In the data rows, zero lies at 4.5, halfway between 4 and 5.
Two rows play each game, the first against the second. How much does the first row win by? 20 is about a draw, 40 a big win and 0 a big loss. Wins can go round in a circle: one row can beat a second, the second a third and the third the first. Each row has two weighted sums of its numbers, A and B, taken from their middle values. A row wins by its A times the other's B, less its B times the other's A.
[6 4 2 2 7 6 5 4 6 6 5 6 6 5 4 4 6 5 6 1 3]
[3 7 6 6 4 3 1 4 5 4 3 5 2 3 4 5 4 3 4 6 6]: 10
[6 6 7 6 7 7 7 7 4 2 6 4 0 7 7 7 3 1 2 6 7]
[1 6 6 6 4 3 2 3 5 3 3 6 4 3 4 5 4 4 6 6 5]: 18
[6 6 6 6 7 7 7 7 1 6 6 4 6 7 7 7 6 5 3 6 7]
[2 1 6 6 5 2 3 7 4 2 2 6 4 2 5 6 5 5 5 6 5]: 22
[5 2 2 4 4 4 4 5 5 5 5 4 6 4 2 2 4 5 5 2 2]
[5 4 4 5 3 5 5 2 1 4 5 4 3 5 5 3 5 3 3 5 4]: 24
[3 6 6 6 5 3 4 6 6 1 2 6 5 3 5 6 6 5 6 6 6]
[3 7 6 6 5 3 4 5 5 2 3 6 2 4 5 6 0 2 6 6 6]: 23
[6 3 4 6 2 6 6 3 3 5 6 1 5 5 4 3 4 4 1 4 3]
[6 6 6 6 7 3 1 7 3 3 6 2 6 3 7 7 6 5 2 6 7]: 33
[6 6 6 6 7 2 6 7 6 6 6 6 6 6 7 7 6 5 6 6 7]
[3 2 3 4 4 3 3 2 4 3 3 3 1 3 3 3 3 0 4 3 3]: 35
[3 2 2 4 4 3 4 5 5 4 4 4 4 3 2 2 3 5 5 2 2]
[6 6 7 1 7 6 7 7 6 6 6 6 6 7 7 7 6 5 6 7 7]: 13
[6 6 6 6 7 6 7 7 1 6 6 3 6 7 7 7 6 5 2 6 7]
[6 6 7 6 2 6 7 7 6 6 6 6 5 7 7 7 6 5 6 6 7]: 16
[6 3 3 3 3 6 4 3 4 5 5 5 5 4 3 2 3 5 5 3 2]
[6 4 5 6 3 6 7 2 3 6 6 5 5 6 5 3 5 5 4 5 4]: 24
[6 5 5 3 2 6 6 2 4 6 6 6 6 6 5 3 4 5 6 5 4]
[4 6 6 6 6 4 5 6 6 2 4 6 2 4 6 7 1 3 6 6 7]: 20
[2 4 3 4 3 2 2 4 4 3 2 6 4 2 3 4 4 5 6 4 4]
[3 2 3 4 4 3 2 4 4 3 4 3 4 3 3 3 4 4 4 1 2]: 14
[3 5 5 5 4 3 3 4 4 2 3 4 0 3 4 5 3 1 5 5 5]
[4 2 2 5 4 4 3 4 4 3 4 3 4 4 3 3 4 5 3 1 2]: 21
[6 3 2 2 4 6 5 4 6 6 6 6 6 5 4 4 5 5 6 1 3]
[1 5 6 6 5 2 3 5 4 3 4 6 4 3 4 6 4 4 5 6 2]: 25
[4 6 7 6 6 4 5 6 6 2 3 6 2 4 5 7 1 3 6 6 6]
[6 6 7 6 7 6 7 7 6 3 6 3 1 7 7 7 3 0 4 6 7]: 12
[4 2 2 5 3 4 4 4 5 4 4 5 5 4 3 1 3 5 6 3 2]
[6 4 6 6 3 6 6 2 3 6 6 4 5 6 7 3 5 5 3 6 4]: 22
[6 6 6 6 7 6 7 7 3 6 6 2 6 7 7 7 6 5 1 6 7]
[6 2 2 4 4 6 4 4 3 6 5 3 0 4 2 2 3 5 2 2 2]: 20
[6 4 4 4 2 6 6 2 4 6 6 6 5 6 4 3 4 5 6 4 3]
[4 3 3 5 5 3 4 5 5 2 5 4 3 4 4 4 1 3 4 3 3]: 16
[2 6 6 6 4 3 1 3 4 4 3 6 6 3 5 4 6 5 6 6 6]
[3 3 3 4 4 3 1 4 4 2 3 5 4 3 3 3 4 5 6 3 3]: 22
[6 6 7 6 7 3 7 7 7 6 1 6 5 7 7 7 6 5 7 6 7]
[6 6 7 6 7 7 7 7 1 6 6 4 6 7 7 7 6 5 3 7 7]: 17
[6 5 5 4 2 6 5 2 4 6 6 6 5 6 4 3 4 5 5 4 4]
[6 6 6 6 7 7 7 7 3 6 6 1 6 7 7 7 6 5 2 6 7]: 20
[2 5 4 3 4 3 3 4 4 5 3 6 5 2 3 5 6 6 5 4 4]
[6 6 6 6 7 7 7 7 3 6 6 2 5 7 7 7 6 5 1 6 7]: 19
[3 6 1 1 3 4 5 2 6 6 4 6 5 4 4 4 5 5 6 3 5]
[6 4 2 2 4 6 5 4 7 6 5 6 6 5 4 4 5 5 6 1 3]: 19
[6 6 6 6 7 6 7 7 3 6 6 2 6 7 7 7 6 5 1 6 7]
[5 3 3 4 2 5 5 2 3 5 5 5 6 4 4 3 4 5 4 3 3]: 19
[3 3 3 4 4 3 1 4 4 2 3 5 3 3 3 3 4 5 6 3 3]
[6 4 4 4 2 6 5 2 4 6 6 6 6 6 4 2 4 5 5 4 3]: 19
[6 7 6 6 7 7 7 7 3 6 6 1 6 7 7 7 6 5 2 6 7]
[6 5 5 6 3 2 2 2 3 2 6 5 6 3 5 3 5 5 4 5 4]: 23
[6 6 6 6 7 7 7 2 7 6 6 6 6 7 7 7 6 5 6 6 7]
[3 6 6 6 6 3 3 7 5 3 1 6 4 3 5 7 5 5 6 6 7]: 20
[6 4 3 1 3 2 6 3 3 6 6 4 6 6 5 5 6 5 3 3 4]
[6 4 3 2 3 6 5 3 2 6 5 1 5 5 4 4 5 5 3 3 4]: 21
[6 6 6 6 7 6 7 7 6 3 6 3 1 7 7 7 3 0 4 6 7]
[3 6 5 6 6 2 3 7 3 3 4 2 6 1 3 7 6 5 2 4 4]: 26
[6 2 3 3 4 5 4 4 4 2 5 3 0 4 3 3 3 1 2 2 2]
[4 4 5 5 5 4 4 6 6 3 5 4 2 4 3 5 1 1 5 4 2]: 27
[4 3 2 4 3 4 4 4 5 4 4 5 5 4 3 1 3 5 6 3 2]
[3 7 6 6 4 3 1 7 3 3 3 3 4 3 4 7 5 5 2 6 7]: 22
[6 6 6 6 7 7 7 7 6 6 6 6 6 7 1 7 6 5 6 6 7]
[3 6 5 5 4 3 3 2 4 5 3 6 6 2 3 5 6 5 6 5 4]: 29
[6 5 4 3 5 7 7 5 3 6 6 1 6 6 6 6 6 5 2 4 5]
[6 3 2 2 5 6 5 4 6 5 6 6 5 5 4 4 4 4 6 1 3]: 23
[6 6 6 6 7 7 7 2 6 6 6 6 5 7 7 7 6 5 6 6 7]
[2 3 5 3 3 3 3 5 4 3 4 3 4 2 4 2 2 5 4 5 2]: 20
[6 2 2 6 7 6 7 7 6 6 6 6 6 7 2 2 6 5 6 2 2]
[5 3 1 2 3 5 4 3 2 5 5 5 5 3 3 2 3 5 3 3 3]: 18
[6 4 3 1 3 6 7 3 2 6 6 4 5 6 5 7 6 5 3 2 5]
[1 5 5 6 6 3 3 6 4 2 4 6 4 3 4 6 4 5 5 6 5]: 14
[6 5 4 4 2 6 6 2 4 6 6 6 5 5 5 3 4 5 1 5 4]
[3 3 3 3 3 3 3 4 4 4 4 4 4 3 3 2 2 4 4 3 2]: 24
[4 6 6 6 5 2 3 6 3 4 4 2 4 4 5 6 5 5 1 6 6]
[6 4 4 4 2 6 7 2 3 3 6 4 2 7 4 3 4 2 4 4 3]: 16
[6 6 7 6 7 7 7 7 1 6 6 3 6 7 7 7 6 5 2 6 7]
[6 6 6 6 7 7 7 7 1 6 7 4 6 7 7 7 6 5 3 6 7]: 21
[6 5 5 5 2 7 6 2 3 6 6 6 5 6 5 3 4 5 4 5 4]
[6 6 7 6 7 7 7 7 3 6 6 1 6 7 7 7 6 5 2 7 7]: 20
[1 5 4 2 3 3 3 2 6 6 3 6 5 4 4 4 6 5 6 4 5]
[2 5 4 5 4 2 3 4 4 2 3 6 0 3 3 4 3 1 6 5 4]: 21
[6 5 1 2 7 7 7 7 6 6 6 6 6 4 3 7 6 5 6 5 3]
[5 4 3 3 2 5 5 2 4 6 5 6 5 4 4 3 5 5 5 4 4]: 18
[6 6 6 6 7 6 7 7 6 6 6 2 1 7 7 1 3 1 6 6 7]
[6 6 7 6 7 7 7 7 3 6 6 2 0 7 7 7 6 5 1 6 7]: 5
[3 2 3 5 3 3 3 2 3 3 3 4 1 3 4 3 4 1 4 3 3]
[6 6 4 6 7 7 3 7 6 6 6 6 5 3 1 7 6 5 6 4 3]: 1
[1 6 6 6 4 2 3 3 5 4 3 6 4 3 4 5 4 4 6 6 6]
[4 6 6 5 5 4 4 6 3 1 4 3 2 4 5 6 2 2 2 6 6]: 22
[6 6 6 6 7 6 7 7 3 6 6 2 6 7 7 7 6 0 1 6 7]
[4 4 4 5 5 4 3 5 4 5 5 1 5 4 3 4 4 5 2 4 3]: 36
[2 6 7 6 4 2 2 6 3 3 3 1 5 2 5 7 5 5 2 6 6]
[6 4 4 4 2 7 6 2 3 4 6 5 3 5 4 3 4 2 4 4 4]: 17
[2 3 3 2 5 2 2 5 4 3 3 4 4 2 4 4 4 5 5 3 4]
[4 6 1 2 3 5 5 3 6 6 5 6 5 4 3 4 5 5 6 4 3]: 20
[3 6 7 6 5 3 4 6 5 4 1 6 5 3 5 6 6 5 6 6 6]
[5 1 3 2 4 4 5 5 6 6 3 4 5 5 3 3 4 5 5 3 3]: 17
[6 4 4 4 2 7 7 2 4 5 6 6 5 7 4 2 4 5 5 4 3]
[6 4 4 3 5 6 6 4 3 6 6 1 6 6 5 5 6 5 2 4 5]: 19
[6 4 3 1 7 7 7 3 2 6 6 3 6 7 7 7 6 5 3 3 7]
[5 3 3 4 2 4 4 2 3 5 5 5 6 4 3 3 4 5 4 3 3]: 20
[6 3 2 2 7 6 5 4 7 6 5 6 5 5 4 3 6 5 6 1 3]
[3 6 6 6 5 3 1 4 5 3 3 6 4 3 4 5 4 5 6 6 5]: 12
[3 3 5 4 3 3 1 3 4 3 3 5 4 3 4 4 5 5 5 5 4]
[3 6 6 6 6 2 4 7 4 3 2 6 4 3 4 6 5 5 5 6 5]: 24
[6 4 4 4 2 6 6 2 4 5 6 6 6 6 4 3 4 5 6 4 3]
[4 3 3 4 4 4 3 5 4 4 5 5 5 2 2 1 4 5 5 3 3]: 20
[6 6 6 6 7 6 7 7 1 6 6 3 6 7 7 7 6 5 2 6 7]
[6 6 7 6 2 7 7 2 7 6 6 6 5 7 7 3 6 5 6 6 7]: 25
[4 5 4 4 5 3 4 5 5 4 1 6 6 4 5 5 6 5 6 5 5]
[2 2 2 4 4 3 4 6 4 3 4 4 4 3 2 2 3 5 5 2 2]: 12
[6 6 6 6 7 7 7 7 1 6 6 3 6 7 7 7 6 5 2 6 7]
[3 5 5 3 4 3 3 4 4 5 3 6 5 2 3 5 6 5 6 5 4]: 17
[6 1 7 6 7 7 7 7 7 6 6 6 6 7 7 7 6 5 6 7 7]
[2 2 2 6 5 3 3 5 4 3 4 6 4 3 3 2 4 4 5 2 2]: 19
[1 4 2 1 3 4 4 3 5 5 4 6 5 4 3 4 5 5 6 3 4]
[6 6 6 6 7 7 7 7 3 6 6 1 6 7 7 7 6 5 2 6 7]: 20
[6 6 7 6 7 6 7 7 6 3 6 4 1 7 7 7 3 0 4 6 7]
[5 3 1 2 4 4 5 4 5 5 5 6 5 3 3 3 5 5 6 4 2]: 14
[5 1 3 2 5 5 5 4 6 6 3 1 6 5 3 3 5 5 4 3 3]
[3 5 4 5 5 3 4 6 5 4 1 6 5 3 5 5 6 5 6 4 5]: 10
[3 5 5 5 4 3 3 3 3 4 4 2 4 2 3 4 5 3 1 4 4]
[4 4 4 4 2 4 3 2 5 5 5 5 5 3 2 3 5 5 6 3 3]: 30
[6 6 4 5 3 7 3 2 4 6 6 5 6 1 2 4 5 5 5 3 3]
[6 6 6 6 7 7 7 7 6 3 6 3 1 7 7 7 3 0 5 7 7]: 3
[4 6 6 6 5 4 3 6 1 4 4 4 5 4 5 6 5 5 3 6 6]
[3 1 4 2 5 3 4 5 6 5 2 3 6 3 4 4 5 5 4 3 3]: 20
[2 5 5 5 3 2 2 4 4 2 2 6 4 2 3 2 4 5 6 5 4]
[3 6 6 5 5 4 4 5 3 1 4 2 2 4 5 6 2 5 2 6 6]: 23
[6 6 6 6 7 6 7 7 6 6 6 6 6 7 7 7 6 5 1 6 7]
[6 4 4 5 2 6 6 2 3 6 5 5 6 6 5 3 4 5 5 5 4]: 12
[1 5 5 6 6 2 3 6 4 3 4 6 4 3 4 6 4 5 5 6 5]
[6 4 2 1 4 6 5 4 6 6 6 6 6 5 4 4 5 5 6 2 3]: 16
[4 4 4 4 5 4 4 5 6 2 5 4 2 4 3 4 0 2 5 3 3]
[4 1 4 2 5 4 4 5 6 5 2 3 5 4 4 4 5 5 4 3 3]: 19
[1 5 4 4 3 3 3 3 4 4 3 4 5 3 5 3 5 5 4 5 4]
[5 1 4 2 5 5 5 5 6 6 1 3 6 5 4 4 5 5 4 3 3]: 20
[6 6 6 6 3 7 7 2 3 6 6 6 6 7 7 4 6 5 6 6 7]
[6 6 6 6 7 6 1 7 4 2 6 4 1 7 7 7 3 1 3 6 7]: 28
[3 5 5 5 3 2 3 3 3 4 3 5 4 2 3 4 5 3 1 4 4]
[3 2 2 1 6 3 3 5 5 4 2 6 4 3 5 6 5 4 6 3 6]: 20
[6 1 6 6 7 7 6 7 7 6 6 6 5 7 7 7 6 5 6 6 7]
[2 5 5 6 6 2 3 6 3 4 4 3 4 2 3 1 5 5 3 4 4]: 17
[2 6 6 6 4 3 1 4 5 3 3 6 5 3 5 4 5 5 6 6 5]
[3 5 5 6 4 3 3 3 4 3 1 5 2 3 5 4 4 2 5 5 5]: 13
[6 6 6 6 7 7 7 7 3 6 6 2 6 7 7 7 6 5 1 6 7]
[1 6 4 3 3 3 3 2 6 6 3 6 6 3 4 4 5 5 6 5 5]: 18
[5 3 2 3 4 5 5 5 6 6 5 4 6 5 3 3 4 5 5 1 3]
[6 6 6 6 2 7 7 3 7 6 6 6 6 7 7 3 6 5 6 7 7]: 17
[2 3 2 2 4 3 4 4 5 3 1 5 5 4 4 4 5 5 5 4 3]
[3 6 6 6 2 3 3 2 2 4 2 4 6 3 7 4 6 5 3 7 7]: 13
[6 6 7 6 7 7 7 7 6 6 1 6 6 7 7 7 6 5 6 6 7]
[2 4 3 4 3 2 2 4 4 3 2 6 4 2 3 3 4 5 6 4 3]: 18
[6 6 6 6 7 7 7 7 3 6 6 1 6 7 7 7 6 5 2 6 7]
[1 6 6 6 5 3 3 4 5 3 4 6 5 3 7 6 6 5 6 6 7]: 20
[4 6 6 6 6 4 4 6 6 2 3 5 2 4 5 6 1 2 6 6 6]
[6 4 4 5 2 7 7 2 3 6 6 3 6 7 5 3 4 5 3 5 4]: 11
[6 3 4 5 2 5 5 3 4 3 6 4 2 5 4 3 4 2 4 3 3]
[6 3 2 2 5 5 5 4 6 6 5 5 5 5 4 4 5 5 6 1 3]: 23
[6 4 4 6 3 5 6 3 1 5 5 4 4 5 4 3 5 3 3 4 4]
[4 3 3 4 5 4 3 5 5 5 5 1 5 3 2 3 5 5 3 3 3]: 19
[2 5 4 1 3 3 3 3 4 4 3 4 5 3 4 4 5 5 5 5 4]
[6 3 2 1 4 6 7 4 5 6 5 5 6 2 5 5 6 5 6 3 4]: 8
[5 1 4 2 5 5 5 4 6 6 3 3 6 5 4 4 5 5 4 3 3]
[5 1 3 2 4 5 5 4 5 6 3 4 6 5 4 3 5 5 4 3 3]: 19
[5 2 3 3 2 4 5 2 3 6 3 4 5 5 4 3 5 5 5 4 3]
[3 7 6 6 4 3 1 5 5 3 3 6 3 3 4 5 5 3 5 6 6]: 23
[3 3 3 3 2 3 3 3 4 3 3 6 4 3 3 1 3 5 5 3 2]
[6 3 3 1 7 7 7 3 7 6 6 6 6 7 7 6 6 5 6 3 7]: 20
[1 6 6 7 5 3 2 5 4 2 4 6 4 3 4 5 4 4 6 6 5]
[1 6 4 1 3 3 3 2 6 6 3 6 6 3 4 4 5 5 6 5 5]: 16
[6 6 6 6 7 7 7 2 3 6 6 1 6 7 7 7 6 5 2 6 7]
[6 3 2 2 5 6 5 4 6 6 6 5 5 5 4 4 4 4 6 1 3]: 23
[3 5 5 6 5 3 2 5 1 3 3 4 4 3 4 5 4 4 2 5 5]
[2 5 5 6 6 2 3 6 3 4 4 2 4 1 3 5 5 5 3 4 4]: 23
[6 6 6 6 7 7 7 7 7 6 6 1 5 7 7 7 6 5 6 6 7]
[4 6 6 6 6 4 5 6 6 2 4 6 2 4 6 7 1 3 6 6 7]: 20
[3 5 5 5 4 3 2 5 1 2 3 6 3 3 4 5 4 4 6 5 5]
[2 5 3 2 3 2 2 3 3 5 2 4 6 2 5 5 6 6 3 3 5]: 24
[6 6 6 6 7 6 6 7 6 3 6 4 1 7 7 7 3 0 5 6 7]
[6 6 7 6 7 7 7 7 3 6 6 1 6 7 7 7 6 5 2 6 7]: 20
[6 3 2 3 5 6 5 5 6 6 6 4 5 5 4 3 4 5 6 1 3]
[3 6 6 6 4 3 1 5 6 4 3 5 2 3 4 5 4 2 4 6 6]: 5
[2 6 2 1 3 4 4 2 6 6 3 6 5 4 5 4 5 5 6 3 5]
[6 2 2 1 7 7 7 6 7 6 6 6 5 7 7 5 6 5 6 3 7]: 20
[4 1 3 3 4 5 5 2 6 5 3 4 6 5 3 3 5 5 5 3 3]
[6 6 6 6 7 3 1 7 5 3 6 4 1 3 7 7 3 2 3 6 7]: 32
[6 4 4 4 2 7 6 2 4 6 6 6 5 6 4 3 4 5 5 4 3]
[6 6 7 6 7 3 7 2 2 6 2 3 6 7 7 7 6 5 3 7 7]: 26
[2 5 5 5 3 2 2 4 4 2 2 6 4 2 3 4 5 5 6 5 4]
[4 2 2 3 5 4 4 6 6 5 3 4 5 4 4 3 4 5 4 1 3]: 20
[6 4 4 5 1 6 6 3 4 4 6 5 3 5 4 3 4 3 5 4 4]
[6 6 7 6 7 7 7 7 3 6 6 3 6 7 7 7 6 5 1 6 7]: 21
[5 1 4 2 5 4 5 4 7 6 3 3 5 5 4 4 5 5 5 3 3]
[6 5 5 4 2 6 6 2 4 6 6 5 5 6 4 3 4 5 5 4 4]: 19
[3 5 5 5 3 2 3 3 3 4 3 5 6 2 3 4 5 5 4 5 4]
[3 6 6 1 6 3 3 5 5 4 2 6 3 3 5 6 5 3 6 6 6]: 21
[3 4 3 3 5 3 4 5 4 5 3 1 5 3 4 4 5 5 2 3 4]
[6 4 3 1 4 6 5 3 6 6 6 6 6 5 4 4 5 5 6 2 4]: 23
[1 6 6 6 5 3 3 5 4 3 3 6 4 3 4 6 5 5 6 6 5]
[2 4 5 6 3 2 2 5 3 2 4 2 6 2 5 4 5 5 2 4 4]: 19
[5 3 3 4 6 4 3 5 4 5 4 2 6 3 2 3 6 5 3 3 3]
[3 6 6 6 5 3 3 6 5 4 1 6 5 3 5 6 5 5 6 6 6]: 21
[1 6 6 6 7 3 7 4 6 6 6 6 6 7 7 7 6 5 6 6 7]
[5 2 4 4 3 3 1 2 4 3 4 5 6 3 4 3 5 5 5 4 4]: 22
[6 6 7 6 7 7 7 7 1 6 6 3 6 7 7 7 6 5 2 6 7]
[6 1 6 6 7 6 7 7 7 6 6 6 5 7 7 7 6 5 6 6 7]: 22
[5 2 2 3 4 4 4 2 5 5 4 4 5 3 2 2 4 5 5 2 2]
[6 6 6 6 2 6 7 7 4 3 6 3 1 7 7 7 3 0 2 6 7]: 18
[3 5 6 6 4 3 3 4 5 3 1 5 2 3 5 5 4 2 5 5 5]
[6 6 7 6 7 7 7 7 3 6 6 1 6 7 7 7 6 5 2 6 7]: 20
[6 3 3 3 3 6 7 4 4 4 5 2 4 7 3 2 3 5 3 3 2]
[1 5 6 6 6 3 3 7 4 3 4 6 4 3 4 6 4 5 5 5 5]: 33
[1 6 6 6 7 7 6 7 6 6 6 6 5 6 7 7 6 5 6 6 7]
[5 2 3 3 2 5 1 2 3 6 3 4 6 5 4 3 5 5 5 4 3]: 23
[6 4 4 5 3 2 3 3 3 4 6 6 6 1 2 4 5 5 5 3 3]
[4 6 6 6 6 4 5 6 6 2 4 3 0 5 6 6 2 1 5 6 6]: 16
[3 6 3 1 3 4 4 2 6 6 4 6 6 4 5 4 5 5 6 3 5]
[6 3 4 5 2 6 5 3 4 4 6 4 3 6 5 3 4 2 5 4 3]: 19
[1 6 6 6 3 3 3 3 5 4 3 6 5 3 5 5 6 5 6 6 6]
[2 6 3 1 3 3 3 2 6 6 3 6 5 3 5 4 5 5 6 3 5]: 19
[5 1 3 2 4 4 5 4 6 6 3 4 6 5 3 3 5 5 5 3 3]
[5 1 4 2 5 5 5 4 6 6 3 3 5 5 4 4 5 5 4 3 3]: 20
[2 5 5 6 4 2 2 5 4 2 4 3 3 2 4 5 3 4 3 5 5]
[3 6 5 4 5 3 3 5 3 1 4 2 5 4 5 5 5 5 1 6 5]: 7
[6 6 6 6 7 7 1 7 3 6 6 2 6 7 7 7 6 5 1 6 7]
[6 6 7 6 7 7 7 7 7 6 6 6 5 7 7 7 6 5 1 6 7]: 16
[6 1 3 3 4 5 5 5 6 6 3 4 6 5 4 3 4 5 5 3 3]
[3 4 5 5 4 3 1 4 5 3 3 6 4 3 4 4 4 5 6 5 5]: 19
[6 5 5 4 2 7 6 2 4 6 6 5 6 6 5 4 4 5 5 4 4]
[3 2 2 4 4 4 4 5 5 5 4 4 5 4 3 2 3 5 5 2 2]: 22
[3 1 3 3 5 3 4 6 5 4 2 3 5 3 3 3 6 5 6 3 3]
[3 1 2 5 5 3 3 6 3 2 3 3 3 2 3 3 4 0 5 3 2]: 32
[6 5 5 4 3 7 6 2 4 6 6 5 6 7 1 4 5 5 5 5 5]
[3 5 5 6 4 3 2 4 3 3 4 2 4 3 4 5 5 4 2 5 5]: 11
[6 4 3 2 4 6 6 4 2 6 6 1 6 6 5 5 6 5 2 4 4]
[5 3 3 4 4 5 4 4 4 2 5 4 0 4 3 3 3 1 3 3 3]: 28
[4 1 4 2 4 4 5 4 6 6 3 4 6 5 4 4 5 5 5 3 3]
[5 4 4 5 2 5 5 2 3 6 5 6 6 5 4 3 5 5 5 4 4]: 21
[3 6 6 6 5 3 2 5 5 3 3 5 3 3 4 6 4 4 1 6 5]
[6 6 6 6 7 6 7 7 3 6 6 2 6 7 7 7 6 5 1 6 7]: 16
[6 6 3 6 7 6 3 7 6 6 6 6 6 3 1 7 6 5 6 3 3]
[3 5 5 4 4 3 3 4 4 5 3 6 6 1 3 5 6 5 6 5 4]: 35
[3 5 5 5 5 3 3 6 5 4 1 6 5 3 5 5 5 5 6 4 5]
[3 6 6 6 5 3 4 5 6 4 1 6 5 4 5 6 6 5 6 6 6]: 26
[6 4 4 4 2 6 6 2 4 6 6 6 6 6 4 3 4 5 5 4 3]
[6 6 6 6 7 6 7 7 1 6 6 3 5 7 7 7 6 5 2 6 7]: 21
[6 3 2 3 5 5 3 5 6 6 5 4 6 3 1 3 5 5 5 2 2]
[6 7 6 6 7 6 7 7 6 2 6 4 1 7 7 7 2 0 6 6 7]: 8
[5 3 2 2 4 5 5 4 7 4 5 5 4 5 4 4 3 3 5 1 3]
[2 3 3 4 3 2 2 7 4 2 2 6 6 2 2 3 6 5 6 3 3]: 20
[5 2 2 3 3 2 4 5 6 3 5 4 1 4 2 2 3 1 5 2 2]
[6 6 6 6 7 7 7 7 3 6 6 1 5 7 7 7 6 5 2 6 7]: 21
[6 6 6 6 3 6 6 2 3 6 6 6 5 6 7 4 6 5 6 6 7]
[4 4 4 3 5 3 4 5 6 4 1 6 5 4 5 5 6 5 6 5 5]: 30
[6 6 6 6 7 7 7 7 6 6 6 6 5 7 1 7 6 5 6 6 7]
[3 6 6 6 5 3 4 6 5 4 1 6 5 3 5 6 6 5 6 6 7]: 31
[6 6 6 6 7 7 7 7 2 6 1 3 5 7 7 7 6 5 2 6 7]
[1 6 6 6 4 3 3 3 5 4 3 6 5 3 5 5 6 5 6 7 6]: 28
[3 6 5 4 4 3 3 4 4 5 3 6 6 2 3 5 6 5 6 5 4]
[6 3 3 4 3 4 3 3 5 5 6 6 5 3 1 3 4 5 5 3 3]: 11
[6 6 7 6 7 3 7 7 7 6 1 6 5 7 7 7 6 5 6 6 7]
[6 3 2 2 7 7 5 6 7 6 1 4 5 5 3 3 6 5 6 2 2]: 20
[6 4 4 6 3 2 6 4 3 5 6 1 5 5 5 4 4 5 2 4 4]
[4 5 6 5 3 2 3 2 3 5 3 4 5 1 3 4 5 5 3 6 5]: 23
[6 2 2 3 5 5 5 5 6 6 5 5 6 5 1 4 4 5 5 2 3]
[4 3 2 3 5 4 4 6 6 5 3 4 5 4 4 4 5 5 5 1 3]: 31
[5 3 4 3 3 5 3 4 6 4 6 5 4 3 1 2 3 3 5 3 3]
[1 6 7 6 4 3 3 3 6 4 3 6 5 3 5 5 5 5 6 7 6]: 6
[6 4 4 4 2 6 6 2 4 6 6 6 5 6 4 2 4 5 5 4 3]
[6 1 3 2 4 4 5 4 6 6 2 4 6 5 4 4 5 5 6 3 3]: 23
[1 5 5 6 6 3 3 7 4 3 4 6 4 3 4 6 4 5 5 6 5]
[6 4 3 3 4 3 3 4 4 6 5 1 5 2 3 3 5 5 6 2 3]: 28
[5 3 3 3 5 5 3 5 4 6 4 2 6 3 1 5 5 5 2 3 3]
[6 2 3 4 2 5 6 3 4 3 6 3 2 6 3 2 3 1 3 3 2]: 4
[6 1 4 3 7 7 7 7 7 6 1 3 6 7 4 4 6 5 6 2 3]
[6 3 3 3 2 6 6 3 4 4 5 5 5 6 3 1 3 5 5 3 2]: 21
[6 5 4 4 2 6 7 2 4 6 6 6 6 7 5 3 4 5 5 4 4]
[6 3 2 2 4 6 5 4 6 6 5 6 6 1 4 3 5 5 6 2 3]: 19
[2 4 4 3 4 3 3 4 4 4 3 6 5 1 3 5 5 5 5 4 4]
[6 6 6 6 7 7 7 7 3 2 6 3 0 7 7 7 3 1 2 7 7]: 16
[6 5 5 5 3 2 3 2 3 5 6 5 3 1 3 3 4 3 4 5 4]
[2 4 4 3 4 2 2 4 4 3 3 1 4 2 4 5 4 4 5 4 5]: 21
[3 6 6 6 5 3 4 7 7 4 1 6 6 3 7 7 6 5 6 7 7]
[4 3 4 4 5 4 3 6 5 2 5 5 2 3 2 4 1 2 6 3 3]: 26
[5 2 3 3 2 4 4 2 3 5 4 4 5 4 3 3 4 5 5 3 2]
[3 3 3 2 4 3 3 4 4 4 3 5 6 1 3 5 6 5 5 4 4]: 24
[5 3 2 2 4 5 4 4 6 4 6 4 3 4 3 3 2 3 5 1 3]
[3 6 6 6 6 3 3 7 6 3 1 6 5 3 6 7 6 5 6 6 7]: 19
